In the data rows, the value 128 means zero.
Every row has a hidden score. How much higher is the second row's score than the first row's in each pair? 15 means about the same, 30 much higher and 0 much lower. The score is a weighted sum of the row's numbers plus the product of two more (or one squared), each taken from its middle value.
tensor([115, 122, 150, 132, 105, 144, 104,  96, 110, 107, 127, 110, 113])
tensor([ 83, 168, 107, 137, 162, 115, 116, 160, 100, 137, 162, 102, 196]) -> 18
tensor([ 90, 184, 145, 150, 154, 159,  92, 164, 119, 188, 206,  71, 152])
tensor([142, 115, 113,  74, 137,  98, 130, 107, 128, 126, 100, 192, 102]) -> 12
tensor([148, 111, 184,  98, 103, 167, 103, 107, 130, 104, 117, 191, 100])
tensor([158, 122, 104, 145, 114,  99, 195, 122, 114, 108, 105, 154, 118]) -> 14
tensor([186, 124, 187, 104,  92, 169,  92,  98, 202, 112, 107, 127, 110])
tensor([136, 130, 119, 219, 100, 186, 119,  98, 138, 118, 108,  80,  96]) -> 17
tensor([131, 191,  94, 123, 123,  89, 178, 208, 105, 147, 114, 116, 157])
tensor([109, 130, 112, 160, 129, 107, 165, 145,  98, 111, 116, 105, 143]) -> 20
tensor([148, 107, 124, 136, 115, 141, 127,  98, 147,  89, 114, 151,  95])
tensor([147, 121, 112, 129, 115, 111, 182, 101, 132, 115, 115, 136, 109]) -> 13
tensor([ 97, 123, 118, 129, 180, 109, 103, 144, 115, 128, 142, 119, 176])
tensor([178, 101, 139, 113,  98, 136, 110,  92, 172, 107, 117, 143,  89]) -> 9
tensor([156, 116,  96, 142,  97, 119, 165, 100, 147, 106, 106, 138, 110])
tensor([ 91, 196, 106, 128, 169, 102, 113, 177,  98, 168, 188,  81, 177]) -> 11
tensor([152, 114, 125, 135,  97, 137, 106,  85, 143, 109,  99, 148, 113])
tensor([ 89, 232, 133, 105, 190, 140,  94, 204, 124, 248, 248,  78, 185]) -> 12
tensor([149, 100, 115, 144, 104, 119, 139,  94, 158, 116, 122, 124,  96])
tensor([134, 115, 124, 122, 108, 121, 121, 103, 127, 113, 110, 164, 107]) -> 13
tensor([ 90, 103, 132, 120, 149, 128, 113,  92, 103, 115, 109, 103, 125])
tensor([147, 109, 106, 109, 128, 105, 157,  96, 154, 101, 118, 165, 110]) -> 11
tensor([179, 101, 118,  95, 120, 106, 150, 110, 128,  98, 114, 172, 113])
tensor([133, 109, 151,  94, 129, 119,  89, 100, 123, 113, 118, 126, 113]) -> 13
tensor([138, 111, 113, 122, 122, 113, 151, 106, 138, 113, 116, 161, 107])
tensor([158, 132, 115, 185, 101, 177, 110, 108, 194, 118, 118, 118,  94]) -> 20
tensor([ 95, 113, 195, 146, 105, 196, 109, 104, 123, 104, 140,  88, 108])
tensor([126,  99, 140, 119, 118, 133, 105,  97, 127, 109, 123, 136, 113]) -> 14
tensor([116, 142, 128, 147, 132, 133, 107, 122, 126, 129, 119, 134, 135])
tensor([131, 119, 128, 152, 110, 140, 120, 102, 140, 116, 106, 124, 102]) -> 14
tensor([104, 178, 106, 119, 179, 116, 107, 170,  97, 165, 193,  90, 181])
tensor([202, 107, 199,  75, 110, 136,  84, 111, 248, 116, 109, 172, 103]) -> 13
tensor([104, 189, 110,  99, 157, 118,  85, 162, 102, 212, 155, 110, 162])
tensor([ 89, 157, 101, 167, 114, 144, 127, 202,  87, 131, 194,  92, 174]) -> 27
tensor([ 98, 110, 107, 122, 153, 111, 133, 116, 113, 127, 110, 129, 141])
tensor([143, 111, 102, 159, 102, 101, 190, 133, 102, 114,  99, 144, 134]) -> 14
tensor([118, 156, 106, 119, 131, 110, 115, 156, 115, 170, 113, 142, 152])
tensor([117, 111, 122, 132, 126,  89, 141, 131, 112, 113, 106, 160, 125]) -> 15
tensor([137, 100, 108, 145, 110, 123, 129, 110, 143, 107, 119, 150, 102])
tensor([ 77, 126, 120, 139, 163, 128, 109, 146, 104, 132, 163, 102, 170]) -> 18
tensor([150, 109,  87, 118, 118, 112, 183, 128, 117, 111, 124, 153, 108])
tensor([148, 117,  88, 169, 111, 115, 164,  93, 131, 104, 120, 127, 103]) -> 16
tensor([ 86, 117, 159, 159, 121, 191,  96, 110, 115, 108, 129,  96, 120])
tensor([162,  93, 212, 109,  97, 199, 104, 111, 170, 113, 112, 167,  84]) -> 12
tensor([157, 189, 103, 243, 105, 116, 255, 180,  91, 112, 114,  78, 158])
tensor([ 93, 236, 113,  93, 241, 126,  99, 186, 120, 223, 225,  86, 217]) -> 21
tensor([220,  96, 201,  74,  98, 197, 105, 105, 223, 108, 116, 126, 101])
tensor([173,  98, 161, 112, 112, 159, 104,  96, 175,  99, 113, 132, 106]) -> 8
tensor([105, 110, 157, 114, 167, 130, 100,  99, 125, 107, 123, 120, 112])
tensor([141, 105, 109, 177, 100, 141, 141, 110, 140, 114, 119, 147,  98]) -> 7
tensor([104, 165, 117, 105, 125, 109, 118, 160, 107, 169, 120, 115, 152])
tensor([189,  94, 180, 105, 101, 191, 109, 103, 196, 127, 118, 129,  99]) -> 25
tensor([116, 108, 125, 132, 128, 136, 133, 119, 112, 120, 119, 114, 125])
tensor([204, 111, 212,  71,  99, 126,  98, 119, 200, 136, 103, 166,  89]) -> 8
tensor([152, 100, 101, 122, 113, 107, 147,  90, 134, 102, 108, 161,  94])
tensor([122, 137, 111, 102, 127,  84, 116, 162, 129, 131, 113, 153, 134]) -> 12
tensor([153, 107, 119,  80, 119, 109, 117,  85, 163, 130, 103, 164,  87])
tensor([ 88, 177, 151,  80, 223, 117,  97, 166, 118, 212, 218, 106, 201]) -> 22
tensor([ 96, 145, 118, 119, 185, 117, 114, 141, 102, 145, 153,  88, 174])
tensor([162, 107, 118, 108, 109,  93, 132, 101, 135, 109, 106, 164,  98]) -> 7
tensor([ 84, 140, 148, 115, 182, 148,  81, 145, 110, 161, 197, 107, 174])
tensor([159, 110, 112, 124,  99, 107, 143, 107, 120, 111, 134, 156, 107]) -> 12
tensor([101, 104, 123, 117, 162,  99, 110, 105, 138, 118, 117, 132, 127])
tensor([141, 101, 126, 104, 102, 127,  98,  99, 155, 118, 106, 144, 104]) -> 6
tensor([ 90, 123, 121, 127, 149, 120, 103, 146,  95, 129, 150, 101, 157])
tensor([101, 166, 125,  91, 116, 109,  90, 154, 122, 170, 119, 127, 149]) -> 9
tensor([ 86, 206, 117,  98, 197, 130, 108, 169,  99, 200, 198,  78, 211])
tensor([142, 112, 121, 141, 105, 102, 163, 110, 124, 106,  98, 152, 114]) -> 11
tensor([117, 115, 169, 148, 116, 156, 113, 130, 109, 113, 151,  92, 113])
tensor([106, 178, 121,  91, 137, 108,  91, 165, 125, 194, 145, 111, 139]) -> 11
tensor([ 98, 104, 135, 104, 189, 103, 119, 114, 114, 118, 122, 135, 135])
tensor([ 94, 138, 108, 145, 157, 121, 120, 146, 103, 122, 144,  86, 152]) -> 5
tensor([108, 106, 141, 151, 121, 158, 116, 117, 112, 115, 130, 101, 120])
tensor([153, 104, 102, 135, 113, 114, 153, 104, 118, 109, 109, 149, 104]) -> 13
tensor([ 93, 128, 111, 128, 160, 111, 129, 116, 118, 115, 124, 109, 148])
tensor([ 97, 103, 119,  94, 157,  90, 122, 134, 100, 125, 133, 113, 130]) -> 12
tensor([125, 114, 131, 150, 114, 127, 136, 104, 128, 102, 117, 147, 119])
tensor([ 91, 138, 122, 119, 154, 112, 124, 146, 103, 126, 138,  89, 174]) -> 15
tensor([110, 101, 118, 131, 138, 101, 124, 112, 101, 117,  94, 132, 123])
tensor([118, 112, 136, 186,  96, 148, 123, 100, 146, 105, 113, 136,  88]) -> 14
tensor([108, 103, 149, 128, 130, 142,  98,  98, 111, 115, 120, 189,  91])
tensor([ 86, 192, 148, 136, 152, 147, 103, 157, 114, 194, 223,  73, 160]) -> 12
tensor([210,  96, 213,  99, 106, 221, 112, 113, 221, 116, 132, 125, 102])
tensor([104, 102, 172, 126, 100, 161, 110, 114, 113, 113, 138, 100,  99]) -> 4
tensor([157, 103, 113, 113, 112,  96, 145,  98, 157, 113, 116, 158,  89])
tensor([ 92, 185, 136, 117, 199, 110,  97, 185, 114, 200, 213,  88, 200]) -> 20
tensor([161, 169,  90, 189, 107, 104, 237, 162, 110, 104, 120, 121, 134])
tensor([100, 152,  97, 170, 104, 119, 182, 172, 101, 108, 141,  88, 154]) -> 19
tensor([143, 107, 117, 119, 111,  92, 169, 156, 124, 103, 114, 149, 118])
tensor([108, 176, 112, 104, 146, 116, 101, 195,  98, 197, 139, 113, 168]) -> 15
tensor([102, 130, 111, 143, 160, 105, 139, 127, 111, 129, 136,  98, 155])
tensor([117, 122, 120, 137, 121, 111, 154, 151,  95,  99, 125, 125, 119]) -> 9
tensor([130, 136, 109, 136, 120,  89, 164, 142, 119, 125, 108, 111, 141])
tensor([147, 103, 108, 148, 102, 103, 213, 147, 118, 105, 112, 139, 115]) -> 18
tensor([151, 120, 109, 165,  93, 108, 172,  95, 138, 117, 115, 145, 108])
tensor([159, 108, 112, 106, 118,  91, 179, 148, 125, 112, 120, 175, 112]) -> 11
tensor([ 83, 185, 121,  89, 209, 115, 102, 188, 107, 206, 193,  80, 188])
tensor([120, 118, 156, 126, 121, 127, 112,  98, 112,  97, 114,  92, 111]) -> 8
tensor([130, 113, 135, 131, 115, 138, 102,  94, 134, 123, 110, 139, 103])
tensor([ 87, 152, 156, 174, 142, 196, 100, 137, 123, 138, 163,  73, 130]) -> 19
tensor([153, 113, 113, 126, 106, 121, 189, 121, 117, 115, 105, 159, 122])
tensor([149,  96, 158, 145,  93, 162, 101,  87, 159, 111, 109, 112,  96]) -> 14
tensor([127, 119, 111, 135, 114, 117, 122, 101, 137, 117, 126, 152, 125])
tensor([152, 107, 123,  88, 121,  91, 126, 104, 159, 105, 114, 189, 117]) -> 12
tensor([147, 140, 105, 170, 106, 122, 213, 153, 108, 114, 126, 128, 148])
tensor([ 90, 161, 130, 142, 173, 145, 113, 120, 114, 158, 159,  96, 182]) -> 12
tensor([175, 107, 141,  66, 122, 103, 101,  94, 166, 131, 103, 173,  90])
tensor([ 96, 200, 124, 100, 222, 111, 108, 185, 106, 202, 238,  90, 205]) -> 21
tensor([150, 111, 125, 118,  95, 112, 149, 123, 126, 105, 112, 151, 106])
tensor([148, 100, 112, 113, 111, 102, 187, 147, 114,  95,  94, 147, 121]) -> 15
tensor([139, 102, 183,  98,  90, 177,  91, 105, 149, 116, 117, 190,  95])
tensor([ 87, 154,  90, 175, 131, 131, 151, 179,  99, 118, 143,  78, 171]) -> 17
tensor([ 80, 113, 104, 125, 156, 105, 145, 132, 115, 129, 127, 118, 148])
tensor([117, 139, 120, 116, 123,  98, 145, 138, 118, 133, 117, 111, 135]) -> 9
tensor([133, 122,  90, 137, 110, 103, 165, 112, 142, 119, 111, 140, 110])
tensor([ 99, 160, 133, 103, 192, 136, 102, 166, 110, 202, 208,  89, 178]) -> 19
tensor([ 77, 177, 125, 135, 197, 129, 114, 181,  97, 185, 185,  97, 196])
tensor([157, 114, 144, 144, 109, 163,  91, 102, 165, 120, 114, 132, 101]) -> 12
tensor([142, 155,  99, 137, 104, 109, 197, 196,  94, 104, 120, 120, 139])
tensor([126, 119, 106, 143, 126, 118, 159,  99, 114, 102, 101, 153,  98]) -> 14
tensor([ 74, 148, 153, 127, 165, 159,  95, 157,  99, 157, 189,  92, 166])
tensor([ 96, 158, 100, 166, 143,  99, 145, 137, 113, 134, 128,  87, 160]) -> 13
tensor([102, 161, 106, 200, 125, 136, 161, 199, 104, 106, 162,  80, 182])
tensor([129, 125, 107,  94, 128,  98, 131, 161, 116, 142, 100, 146, 144]) -> 6
tensor([138, 114, 105, 124, 122,  95, 139, 119, 117, 104, 113, 146, 128])
tensor([106, 238, 108,  81, 157, 107,  90, 250,  96, 253, 185, 109, 200]) -> 10
tensor([130, 114, 196, 101, 103, 187, 104,  92, 136, 108, 105, 195,  86])
tensor([104, 169, 118, 112, 136, 102,  95, 144, 120, 189, 128, 110, 145]) -> 15
tensor([180, 113, 220,  76, 104, 209, 103, 101, 203, 114, 106, 165,  99])
tensor([153, 112, 101, 156, 100, 128, 166, 108, 125, 110, 109, 136, 108]) -> 15
tensor([103, 228, 105, 129, 176, 131,  99, 201, 110, 190, 211,  79, 219])
tensor([ 93, 139, 130, 215, 114, 172, 134, 137, 106, 108, 137,  99, 136]) -> 16
tensor([ 82, 144, 106, 133, 139, 118, 123, 185,  92, 122, 153,  98, 157])
tensor([145, 111, 109,  98, 114, 108, 144, 112, 126, 115, 110, 171,  91]) -> 12
tensor([203, 124, 193,  88, 111, 206,  87, 111, 238, 116, 111, 126,  96])
tensor([138, 108, 114, 127, 115,  99, 170, 105, 124, 117, 115, 153, 119]) -> 12
tensor([ 98, 110, 121, 126, 132, 104, 151, 133, 105, 113, 128, 125, 132])
tensor([148, 111, 132, 149,  95, 148,  91, 107, 137, 109, 103, 130,  94]) -> 16
tensor([100, 158, 125, 114, 134, 110, 101, 153, 121, 171, 122, 131, 144])
tensor([ 94, 115, 119, 114, 174, 116, 109, 144, 103, 134, 143, 105, 152]) -> 22
tensor([145, 127, 101, 155, 103,  96, 210, 141, 116, 110, 118, 131, 135])
tensor([174, 113, 133, 102, 113, 110, 111,  94, 199, 118, 109, 168, 103]) -> 11
tensor([132, 117, 107, 133, 110, 107, 150, 108, 113, 114, 107, 152, 110])
tensor([146, 113, 100, 129, 112, 124, 119, 114, 135, 113, 100, 142, 101]) -> 17
tensor([ 91,  88, 203, 121, 176, 190,  97, 102, 108, 115, 139, 163, 138])
tensor([145, 104, 112, 144, 122, 122, 161, 105, 124, 108, 106, 138, 110]) -> 7
tensor([108, 124, 165, 117, 108, 145, 104,  96, 118, 128, 117, 193, 104])
tensor([127, 114, 133, 152, 109, 126, 136, 103, 128, 116, 119, 150, 114]) -> 18
tensor([104, 108, 138, 134, 118, 126, 115, 124, 106, 106, 120,  88, 125])
tensor([167, 112, 132, 147, 104, 179, 106, 102, 163, 107, 109, 122,  93]) -> 19
tensor([134, 143,  98, 151, 110, 122, 147, 141, 107, 119, 105, 137, 103])
tensor([158, 110, 159,  82, 121, 126, 108,  95, 162,  98, 116, 149, 111]) -> 17
tensor([118, 122,  93, 156, 117, 119, 155, 130, 129, 115, 108, 101, 126])
tensor([108, 132, 106, 104, 201,  99, 115, 112, 128, 145, 128, 113, 160]) -> 28
tensor([114, 139,  92, 133, 122, 103, 152, 128, 113, 116,  95, 109, 128])
tensor([156, 128, 102, 180, 104, 121, 200, 109, 151, 121,  98, 127, 115]) -> 18
tensor([107, 109, 161, 139, 101, 171,  90, 104, 116, 126, 130,  87, 110])
tensor([160, 123, 122, 162, 105, 150, 145,  97, 165, 104, 125, 122,  92]) -> 15
tensor([156, 102, 109,  79, 116,  98, 127,  98, 132, 121, 113, 193, 101])
tensor([113, 123, 175, 133, 119, 137, 102, 113, 128, 105, 102, 202, 117]) -> 16
tensor([159, 101, 103, 140, 103, 104, 170, 114, 128, 105, 114, 157, 124])
tensor([155, 126, 108, 122, 116,  94, 185, 193,  86, 131, 116, 128, 131]) -> 7
tensor([134, 171, 102, 111, 121,  94, 153, 170, 103, 137, 117, 115, 151])
tensor([108, 151, 114, 118, 119, 114, 131, 148, 116, 138, 129, 112, 161]) -> 20
tensor([138, 116, 114, 138, 116, 104, 157, 113, 105,  92, 110, 179, 119])
tensor([148, 125,  96, 137, 116, 104, 169,  97, 141, 119, 102, 151, 102]) -> 15
tensor([ 87, 107, 210, 124, 147, 196, 109, 105, 106, 119, 148, 142, 114])
tensor([157, 110,  98, 169, 104,  97, 197, 109, 124,  96, 117, 126, 114]) -> 14
tensor([103, 112, 210, 118, 105, 195,  97, 102, 137, 111, 144,  87,  98])
tensor([ 93, 158, 120, 131, 131, 129, 102, 178,  83, 135, 178,  93, 159]) -> 16
